Each row is where one point has got to under a steady rotation. How many ticks took it there?
The counts run from 0 to 139.
[  0  -7  11  -7 -13  15 -10  10 -10 -15   2 -13  -8 -21   4  -7  -1  -1
  10   0  -1 -11 -12   4  -8  -9   4  20  29  -4 -11  -2] => 29
[ 20  10   4  -8  -7 -17 -21  -3 -21   1   2   3  -9  10   4   3 -11   8
 -18  14   8  23  -2   4 -16  -5   1   0   5  -8  -6  -3] => 0
[ 12  -6   4  -3 -31  11  -7  -7  -5  12   8  11  12  -1   3  -7  13   8
   3  -9  18  19  -5 -13  13  14  -6 -12   2   7 -10   2] => 82
[  0 -10 -17 -26  -7   3 -32  10   8   8  -1  25  -2   5   9   0   2  -6
  -6   1   3  -1 -12  -4  -6   2   4   0 -12   8   8   0] => 66
[  2 -17  11  -5  -4  21 -19  10  -1 -11  -7 -15 -10 -20  -1 -10  10  14
   2  -6   2 -17 -14  -4  10   3   6   4  22   3  -6  -5] => 25
[  4   3 -22 -29  -2  -6 -21   8  -1  10   3   8  -6   8   3   4  -1 -10
  -5  13  -3   6  -2  -9 -19   6  14  16  -5   7  -3 -13] => 62
[ 10 -15  23  -5 -11   4 -13 -14 -12   7   4  -2  -4   2   1 -11  13  17
   5 -11  11  20  -2  -3   6  13   0 -13  19   4 -12  -1] => 86
[  0 -15 -10  -2 -10  21 -23   9   1  -2  -5 -12   0 -14  -5 -13   6  11
  -5   0  10 -11 -17 -17  23   5   1   1  10   5   1  -8] => 22
[ 27 -21   4  -7   8  -4  14  11 -10  17  11  -5 -13  -5 -10   0 -12  -7
   9  -5   4   9  -7  10   5  -7   7  -3  22 -16   1   4] => 42
[ 14  -3 -11  -8  10   4   8  12  -7  15  13  -2 -10   0 -23  -6 -14 -21
   3  10   6  19   0   5  -8  -5  -7  -3  17 -12  -5   4] => 46
[ -1   3  17   1 -10   7 -18 -10 -20  -1   0  -6  -1  10  -2 -12  -5  12
   9   5   6  23   5   5 -15  -9  -3   5  25  -6 -16  -7] => 91
[  0   5   6   8 -11   9 -23 -13  -4   8  -5   5   3  17   6 -17 -17   0
   7  10  10  11   8 -11   5 -27   4   1  11  -9  10  -5] => 96
[ 11   9  -9  -4  -5  -1 -24   4 -17   5  -9   3  -3   9   7   1  -8  15
 -15  21   6  22   0   7 -13 -21  -3  -6  -2 -10  -6  -3] => 2
[  1 -13  25  -2  -7   2 -13  -9 -24  12   5 -12  -6   7   0 -13   7  18
   4   1   8  19   1   4   1   2   0   0  26   2 -14  -3] => 88
[  1   2 -14   1  -3 -12 -15  16  -3   1   0   7  -5   4 -26  -3 -17  -7
  -7  23   5  -4 -14  -6  16  -8  -8   2  15 -11  -8 -11] => 108
[ 20   1   5 -12 -14  -4  -7  11  -4 -14   5 -10 -11 -22  11   7   1 -14
 -13  11   6  -9  -5 -10 -10   3   5   6   9  -5 -19 -14] => 121
[ 33 -19   7  -6   1   6  14  10   4  10   2   0  -9  -6   1   4  -9  -3
  17 -13   3   3  -7   8   5 -14  12 -14  18 -15   0   4] => 40
[ 28 -15   3  -9  10  -3  12  11  -8  10   7   1 -14  -3 -16   2 -12 -13
  11  -7   3  13  -5   9  -3  -2   3  -8  21 -16  -5   2] => 43
[  9   1  -5  -2 -23  17  -2  10  -3  -9   6  -3   3 -18   9  -5 -14 -10
  17   1  10  -3  -9  -3  -7 -26   4  11  17  -9  -3   3] => 33
[ 17  -5   9   3   1  10 -28  -1  -6   3 -21  15 -13   7   4  -1   0   0
 -17  -1  -2   8   5   1  19  -6 -10  -8  -5 -17  14  -8] => 8
[ -3 -17  15 -20 -11  10  -7  11  -9  15  -5  19  -6  -1   3  11  22  -5
  -2  -5 -10  -5  -8  16   7  -6  -5  14  -4   3  -6   1] => 72
[ -5  -9 -25 -27  -9   3 -27   9   3  13  -1  17   2   7   9   0   0  -4
  -8  11   4  -1 -10  -3  -8  -8   7   7 -14  10   6  -1] => 65
[ 13  -4 -13 -14 -18  -1  -4  15  -9  -6   5 -13  -1 -20  18   4  -2  -8
 -10  19  14  -9  -5  -7 -14 -11   3   3   5  -2 -14 -12] => 123
[ 15   6  -2   3  -3  11 -32   2  -5   3 -17  16  -4   9   3  -2  -5  10
 -13   9   4  17   3   3  -1 -19  -8 -18  -5 -13   4  -2] => 5
[ 16  -3   8 -14  15  13  -9   8  12  17  -2  -7 -19   9  -4   1  15  -8
  -3   8 -10   3  14 -11  -6  -2  25   2   1   8  -3 -12] => 56
[ 13  -5  10   5   0   5 -16   3 -14   9 -16   7 -16   4  -2   5   5  -2
 -21   1  -7   3   4   2  23  -1 -10  12   0 -17  11 -18] => 11
[  5   3 -23 -30  -5   1 -25   9   3   3  -2  16  -3  10   4   6   0  -6
   0   9  -4   7  -8  -5 -21   1  13   9  -6   8  -7 -10] => 63
[ 14  -6  -9  -8  -4  33  16   2 -14   6  -7   1   0   3  -6   4  -5 -19
   3   5   6  14   5   7  -9  -5 -15  11   3 -12  -6  -8] => 138
[ 18   3  -9  -9   9   9   4  11  -2  12   9   3  -7   0 -24  -8 -15 -23
   6   8   5  21   5   1 -13   0  -6 -10  13  -9  -9   3] => 47
[  0  11   6   8 -14  13 -24 -10  -5   1  -6   5   3  14   4 -15 -14   6
  14   8   9  16   8  -7  -4 -28   0   0  16  -9  -3  -7] => 95
[ 24 -25  -7 -17  -3  15  -9   5  -1  -3  -7   0  -6 -15  24   1  -5   0
  -2  -6  16  -3  -5   4  -7  -5  -1 -22  -2  -7   3   3] => 129
[  1   3 -23   8 -16  14 -13  11  -5  -1 -10  -5   4  -5 -13  -2   2   3
 -11   8   7   1 -13 -16  18   3  -9  14   7  -4  -8 -21] => 18
[  7 -19  17  -3 -14   4 -10 -13 -18  16   9  -2   0   1   4 -11  13  15
   1  -8  16  18  -2  -9  15  13   1 -11  16   5  -5   0] => 85
[ 18 -24   8 -15   6  24   9   5 -17   6 -12  -3 -10  -5   8   7  -1  -8
   0  -2   2   3   3  20 -10  -8 -12   3   5 -14  -3  -4] => 134
[  3  -1  20  -3  -9   1 -19 -12 -22  -3   2  -4  -5   7  -3 -12  -5  10
  10   0   5  23   3   3 -12   2  -5   5  27  -5 -17  -4] => 90
[ 21 -24 -12 -18  -9   9 -12   6  -2   0  -3  -1  -3 -17  25  -2  -8  -4
  -3   1  21  -5  -7  -4  -5  -5  -1 -16  -2  -7   8   3] => 128
[  8   8 -21   5 -16  16 -11  11  -3  -7 -15  -1   2  -1 -12   4   4   5
  -9   6   2   3 -10 -13  12   6 -10  13   7  -9 -14 -24] => 17
[  9  -1   4   0  -2   4 -23  17  14  -5   2   7 -10 -10 -16  -9   2 -16
 -14  11   5 -16  -6 -19  20  -1  -8 -17   4  -1  -6  -1] => 113
[ 19 -36   1 -16   3  15  -1   6 -14   7  -8  -5 -12 -11  18   1  -4  -2
  -5  -2  14  -3  -4  12   0  -9  -4 -12   0  -9  10   2] => 131
[ 10   4  -2  -6 -37   8   1   2 -13   8   9  19  12  -3  -1   5  13  -9
  -3  -4   8  15 -10  -6   5   9 -14   7  -3   1 -17  -4] => 78
[ 25 -21   5  -5   6   3  16  13  -4  16   3  -6 -10  -5  -6   3  -7  -1
  15  -7   5   4  -6   9   7 -17  12  -8  21 -13   0   5] => 41
[ 24 -26   9 -18   6  20   2   4 -11  -2 -11   1 -15  -8  10   7  -2  -7
   0  -9   4   5  -1  18  -8  -2 -10  -4   6 -13  -1  -2] => 133
